Each row is where one point has got to under a steady rotation. How many ticks took it there?
The counts run from 0 to 455.
[ 23.5   7.7   5.9 -21.1  -9.7   0.4 -31.1  10.0  14.8 -30.3   9.7  -1.4
  -5.9  -8.7  20.8  29.0   4.2  17.3  -0.3  22.8  17.4  -0.4  -7.2 -13.3
   1.2  12.6  19.7  -6.6   8.6  20.8 -16.2  -5.6  16.2   8.8] => 154
[  6.7  35.4  -1.8  -6.5  34.9  -0.5 -22.9   7.3  11.2   2.6  -7.9 -10.3
   4.0  -9.4  10.3  21.3   2.1   5.8   5.8   2.0  15.0 -14.1  -3.5  21.3
  -0.7  18.3 -10.0  -7.2  -1.1  20.3  -8.3   9.4  30.8   3.7] => 289
[-36.1   1.7  -3.4 -15.4 -25.0 -12.2 -26.6   1.1   8.5  -0.1   3.6   2.2
 -16.3  -0.9  10.2 -21.3  -7.9  11.8  -3.1  -1.0   5.6  11.9  33.4   8.1
   0.7  -3.8  -7.6  31.7  13.5 -26.5 -20.4  -3.6   2.3  -7.9] => 257
[ -1.6  21.2 -39.1 -19.1   4.5 -32.0 -23.6  -2.2  -0.9  -6.3  -1.9   1.4
 -14.3   4.8   6.9  -2.6  24.2  14.7   1.4  -5.0   6.7  13.8  11.9 -10.2
  25.1  -4.7 -17.7  12.5   8.0   9.6  -6.2   9.3  -6.7  -3.8] => 275
[-24.2  -3.9  14.4  13.2  19.6  -1.8  13.8  23.2  -5.6 -23.8 -27.3  -4.3
 -17.0 -23.2  30.9  14.1  17.3   5.2  -0.9 -12.4  20.1  -0.4 -23.5   4.5
  18.2  19.9   7.5   6.6  -1.7 -15.3  -0.6 -11.4  -0.9  -5.3] => 218
[ -1.5  15.2   0.7   6.4  26.3  40.0  -1.0   6.8 -26.0  12.8 -15.0  -3.6
   1.8 -13.9  23.8   2.7  12.7  14.6   3.0  16.7  42.3   1.4   3.7 -15.8
  -0.2 -14.0  -6.3  -2.3   8.2   1.2 -17.3   3.7  -4.6 -14.7] => 235
[  8.5   2.9  -5.9   0.1   3.4  18.8   8.7  -4.8 -16.8   4.7  15.0 -12.4
 -16.7 -18.3  19.1 -23.3  -8.0  14.5  11.2   3.6  -6.4   7.5  -1.7 -26.0
 -38.5   3.2  17.8   3.7  -7.0   1.2  17.9 -35.2  -6.1   9.2] => 117
[-19.3  29.9  -9.2 -16.9   3.8 -24.3 -18.7  27.3 -28.1   9.6  17.2 -14.6
  -8.8   8.6  20.7  -1.6  -4.4   1.9  23.4 -11.4 -20.1  -5.2  10.2   0.2
   0.6  -5.1 -14.2  13.2  13.1   5.6  17.8  18.6   4.1  20.0] => 387
[ 20.4   8.1 -11.5 -20.1  33.8   4.8  12.3  -1.7  -6.5 -22.6 -14.4  14.9
 -20.1 -20.1  14.1  -6.2  -3.2   2.5   1.5   7.8 -15.3  29.4 -32.9 -14.3
  -5.2  -4.5   3.2  -1.6  -1.1  21.1 -16.8   3.9 -20.6   3.2] => 412
[ -3.7  13.3 -19.7 -21.6 -14.1  15.9  -8.4  25.2 -20.0  10.6   0.4  -0.1
 -21.1 -16.1 -20.0  20.1 -21.2  13.6 -12.9 -23.6 -20.4  24.8  12.9  25.1
  -2.7  17.6 -11.4  -0.6  -5.6  -6.1   8.8   0.2   0.9  14.2] => 78
[ 11.8  14.8 -10.8  -5.8  13.8   4.8 -15.6   8.1 -19.0 -24.0 -15.3 -16.6
 -14.5  -2.2  22.2  -2.9   3.9  -7.5  17.2  -7.5 -10.1  21.0   8.7   0.4
  36.5  14.6 -15.8  -5.3  21.6  21.0   4.8  22.3  -2.3   6.2] => 89
[-11.3  13.7  -9.9  -8.0   1.1 -15.1 -29.4   1.3   6.3 -11.0  14.2 -22.3
 -10.3   4.6  18.6  -1.2  11.1   8.4  34.0   8.9  13.8  -1.0  -2.9  -2.5
  -8.5   4.9 -13.2  14.2  20.6  16.7  20.3   5.7  32.7  13.5] => 384
[ 19.8  14.1  -7.8  -7.1  34.3  33.2  -1.1 -16.3  -8.2 -12.4  -0.8   9.1
 -20.6  -5.8  10.9  -2.3 -13.2 -29.8   1.5  -3.3   2.4  13.7   3.9  -8.5
  -0.6  10.8   8.9   0.0  14.1   7.1  -5.2 -21.2  -3.3  19.4] => 415
[ 10.9  26.1  15.2 -11.1 -15.3   4.7  -1.4  22.2 -29.5 -26.2  27.7  10.0
 -12.4 -12.6  15.6  17.4   6.9  18.0  -9.0  -8.5 -11.4  -7.7   0.5  17.6
   7.8  12.8  14.9  -1.1  -7.4  -3.3 -13.9   2.6  15.1 -22.2] => 338
[  3.1  17.3  -4.1   5.5 -14.6  16.1 -31.6   2.9  -9.8   5.8 -27.5  -3.7
  -6.1   4.8  23.2  18.4 -13.3  23.6  -9.1   4.9 -12.7  22.8   3.1  -9.2
 -15.5  14.8  13.9 -19.6  -8.2   3.5   5.7 -10.4  -4.0  34.6] => 171
[ 10.4  11.1   8.4  -5.8  12.2   0.8  -3.7   0.8 -38.6 -22.7   6.7  18.2
 -11.2  -6.2   5.2  -6.8 -12.4   1.6  -0.6 -20.4  -5.6  10.9  -8.0  12.1
 -27.6 -15.6  13.2  26.3  26.0  10.7   4.2 -16.5 -10.1   2.2] => 321
[-21.2  20.6   3.9  -8.2   6.2  12.0   7.2 -14.0   4.7   0.8 -10.8  13.2
 -33.6 -17.1  18.4 -26.7   4.0  -2.0   5.6  27.5 -35.3  10.4 -14.4 -10.6
 -11.4   8.2   2.8  -0.1 -19.2   1.8 -15.9   6.1   8.1   1.5] => 298
[ -1.6  10.3  -5.0  -0.3   7.7  -6.2 -10.3  13.9  -7.8  12.5  -5.6   2.2
 -14.6 -10.4   9.6 -20.8  15.0  29.0   5.6   3.8  19.6 -18.5  17.2  -3.2
 -42.2  -9.3   1.2  15.8   6.6   5.1   9.7 -36.5   1.8  -2.7] => 437
[ 10.3  -4.5   1.1   8.4  -1.2  19.7  11.1  21.0 -17.6  -4.9  -5.1 -17.9
 -11.8  -7.8  33.3  25.7 -18.4   1.9 -11.8  14.0  -1.2  12.6  12.9 -19.8
  15.6  21.1   7.8  -2.3   4.0 -23.0 -14.2   8.3 -24.1  12.7] => 36
[ -9.3  14.7   5.3  10.3  25.9 -12.9  -5.0  13.5  -7.5 -23.7  -8.6 -13.9
 -13.3  -8.4  13.1   5.3  -7.9  -8.5  -2.0 -35.0  -3.0   7.4   8.6  25.2
  24.5  29.9  -6.3  11.7   2.0  -3.5  -1.8  14.3  15.2   2.8] => 404
[ -6.1   0.8  -1.3   9.6 -14.5  -7.9 -44.1 -18.3  -4.4 -34.5  -4.8  -6.5
 -25.3 -12.4  -3.7  16.6  -5.9  -1.8   4.4  -6.6  10.2  -7.5   2.5   6.0
  18.0  11.5  15.0  26.0  11.2   6.2   8.0   0.6  20.6  29.5] => 269
[  3.9  37.0  -5.6 -10.5  27.5   5.4 -28.0   1.9  21.7   0.6  -8.9 -10.0
  -6.7  -2.0   5.6  22.5   6.0   8.0   3.6   5.0  10.5 -10.4  -3.2  18.3
  11.1  16.9  -0.2 -15.1   1.4  11.8 -13.4  -0.5  29.6   2.0] => 288
[ 15.6  -4.1 -22.4  15.6  -7.5 -11.7  12.1  14.3   0.0   7.3   8.5 -26.1
 -17.0  -3.7  18.1   3.7  -8.8  38.7 -13.1  -3.5 -14.7   4.2   2.7  -1.3
 -10.5  -5.3   7.7  10.9  28.1 -27.1   5.6  10.3 -10.8   1.1] => 129
[  6.7  10.1  -5.3  -2.1 -28.3  14.6  -8.5  14.1 -20.1 -17.3  30.9  -3.7
 -16.3 -10.3  31.2   9.5  16.8   2.1 -13.0  -5.8 -17.6  -6.3  11.5  16.0
  17.3  16.7  15.1 -17.2  18.8  -2.6  -6.6  -5.1  23.9  -1.7] => 336
[ 24.9  -4.7 -29.3   8.6 -18.7   4.7   7.0  -3.6  -3.8   5.6  13.2 -35.9
 -25.3  -8.3  11.9   1.4  -8.8  28.0 -11.9   0.0 -23.5   6.2   4.5   2.0
   2.6   2.6   5.1  11.0  32.0 -26.5   4.8  11.1  -8.7  -5.1] => 130
[ 11.4 -11.1   9.3  11.0 -20.4  21.6  14.1  -6.6 -33.4 -22.1  13.9  -3.2
 -20.8 -31.3   1.1  12.2 -12.8  17.3  -2.7   5.8 -14.1   1.9 -15.2   5.2
  -7.4  -1.3   5.3  25.2   7.4 -12.9  -0.7  23.1   2.1  -2.4] => 133
[  0.4  24.6   8.7 -15.4  27.8  14.7  -1.1  28.6   4.3   8.8 -21.9   7.0
 -17.7  11.2   3.2  -3.5  -8.1  14.3   8.1   2.1  -5.5  15.5   4.9 -10.5
 -35.3   3.2   4.1  -1.0   4.2   5.3  17.5 -23.2 -13.0  17.8] => 303
[  7.0   8.2 -17.7 -17.8   2.8  31.0  13.1 -10.4 -14.8  -8.8  -2.9  13.7
 -27.0  -5.6  -4.8   1.5  30.7   1.7  11.3  14.2   8.0   8.0  -9.1  -1.0
 -15.8  -7.0  -9.2   9.7  32.9   1.0  24.2 -30.5   6.8  -1.8] => 4
[ 13.9  21.7   5.7 -16.1  -0.9 -15.7  -6.0   9.4   4.7 -29.2  24.2  15.5
 -21.8 -14.0   6.1   2.5  10.9  31.9  -8.5  -2.4  -1.3 -15.9  -7.7  -1.2
 -12.0  -1.4  22.4  12.3 -16.2   2.4 -20.1  -7.2  12.4 -15.7] => 340
[  1.1  19.3  -7.4   8.7  24.7  38.9  -4.3 -10.1 -12.7  15.6 -12.1  -2.4
  -7.4 -15.3  14.0  -0.8  16.5   8.8  -0.4  21.2  39.7  -1.8  11.7 -20.1
   7.6  -5.7  -4.8  -1.0   4.8  -4.5 -14.6 -13.3   0.4 -16.9] => 234
[-15.8  18.1 -13.8 -12.7 -21.5   3.0 -19.4 -28.8   2.5  15.2  13.1 -16.8
  -7.4  -7.6 -21.6  29.1  -0.9  -2.3 -10.6  14.4  -9.6  16.9  -1.0 -10.2
 -11.3  14.8  23.0   6.1   6.9 -14.3  12.7  -3.3  24.7   0.9] => 378
[-38.1   5.2   9.0  -8.1 -24.7 -16.0 -31.3   8.8 -10.5   5.9  -2.9  -2.9
 -12.0  -8.9  12.8 -30.8  -4.3  16.6  -6.4  -4.0   4.9  13.8  32.7  -4.8
  -7.6 -11.5   3.0  26.6   7.7 -13.4 -13.0   2.1  -0.4  -7.3] => 256
[ 17.5  13.7   4.4 -16.3 -13.5  15.1   3.1 -14.9   9.9  -6.2  20.5  -8.9
  -3.0 -14.4  -3.1  11.8   3.2  26.8  -2.1  37.2  -0.8   1.7   3.3  -6.8
 -25.3  20.5   0.7  14.5   3.6 -13.0 -16.1  10.3  23.3 -31.9] => 246
[ 36.3  16.2  -3.8  -1.2  -1.0  -6.8  -5.8  21.9  -2.2  -2.0 -16.4  -5.9
  -2.4  -1.5   4.6  30.2  -4.9  38.5 -22.9  16.9  -2.9  11.6   7.8  -9.3
 -22.9  21.4   6.8   1.5  -4.9  -6.0 -16.4  16.4 -20.2  -0.2] => 357
[-15.2  25.0  -7.4 -10.4  -1.2  14.4  -9.3   0.7   2.2   7.7 -11.3  21.0
 -27.4   9.7 -14.8 -10.3  14.6   5.8 -19.7  -6.8  -8.1  34.5  14.5   8.7
 -29.3   1.0  12.3   4.4  19.0   2.3   5.3 -12.9  24.9   8.0] => 190
[  0.6  18.6  -7.4 -12.1   6.1  12.1 -16.3  11.4   3.2  -6.8   9.3   2.5
 -26.1 -19.8  -0.5 -14.2   1.7  11.7 -10.0 -13.6  20.2 -13.7  35.6  -3.6
  23.5   2.3   7.9  12.0 -20.7  -9.4 -20.2 -24.1  -1.6 -26.4] => 28
[ 26.8  14.3 -15.4   7.0  15.4  13.5  11.8 -29.7 -29.0 -27.9  16.8   5.8
  -9.5 -21.3  13.5  -4.3  -2.3  -4.3 -15.6 -12.2   1.2   5.5   0.8   7.6
 -13.8  21.6   3.5  21.1 -18.2  -0.8 -15.3 -13.8   1.0 -11.0] => 228
[ -9.9  -1.6   6.8  16.4 -11.0   3.2  -9.2  12.3  18.6  -8.4 -25.3  13.3
 -26.8   1.2  27.5   4.6   9.6  19.6 -23.6   5.8   5.7  -1.5  20.7   6.7
   0.3  13.6   5.6   5.5  -0.4 -20.7 -33.1  -7.4   1.9  21.7] => 353
[ -9.6  -1.1   1.8   3.2  16.3  -6.6  31.8  -5.3   3.1  -7.1  -9.9 -25.5
 -22.1 -10.0   5.3   2.5  11.3  -0.2   9.5  10.6  -5.6   3.9  -4.3   4.7
  -1.9  35.8 -10.8  24.9  28.4 -28.9  22.3   6.8   3.3 -16.7] => 313
[  5.1  12.8  -3.4  -2.0   9.9  -7.1  -5.5  -4.4 -32.5 -15.2  12.2  17.2
 -22.4  -6.1  -2.2 -12.2  -3.7   3.7  -8.3 -27.3  -5.0   6.2  -1.4   8.2
 -25.8 -14.5  26.5  24.9  25.7   7.7   4.3 -24.5  -4.7   1.0] => 322
[-33.4  17.8   1.5 -33.3   2.1   2.0 -11.2  15.2  -0.7  -7.8   8.5   5.6
 -17.0  14.3  22.0  -1.1  -4.4  18.1  33.2   7.6   9.0  14.0  -6.7   4.6
   2.8  -9.7 -35.9  18.5   5.9  -4.5  -0.6   7.1  -0.6   6.9] => 72
[ -6.0  -2.9  -5.9  20.5 -11.3   3.9   7.3  24.5 -19.2  -5.8  18.3  -6.3
 -23.6  -7.9  40.5  15.2   3.5   0.4  -7.8  -5.2 -10.1  -4.9 -10.3  -0.5
   9.3  -9.1  28.4 -11.0  28.2  -2.4  -1.9  -3.6  10.1  19.7] => 334
[ -6.8  20.8  12.4 -35.6   4.2  -8.9   7.1  28.3  -6.7 -18.8  -4.6  29.7
 -29.8 -12.4  13.1  -4.0  11.7  12.1  16.2   2.0 -24.3 -11.0 -18.3  19.9
  -8.0  -8.5  -4.9  10.0  12.5   8.3  -4.5  -7.0   3.0 -11.0] => 206
[  1.2 -24.7 -30.6  10.5  11.1   0.5   5.5  16.8  24.3  -2.1 -13.9 -16.0
 -17.7 -26.1  30.9  -0.2   2.2  14.6 -12.4   7.5  20.2   8.3   7.0 -14.3
   3.5   6.7  -5.2   0.7   1.6 -11.4 -29.2  -7.5 -14.0   6.7] => 33
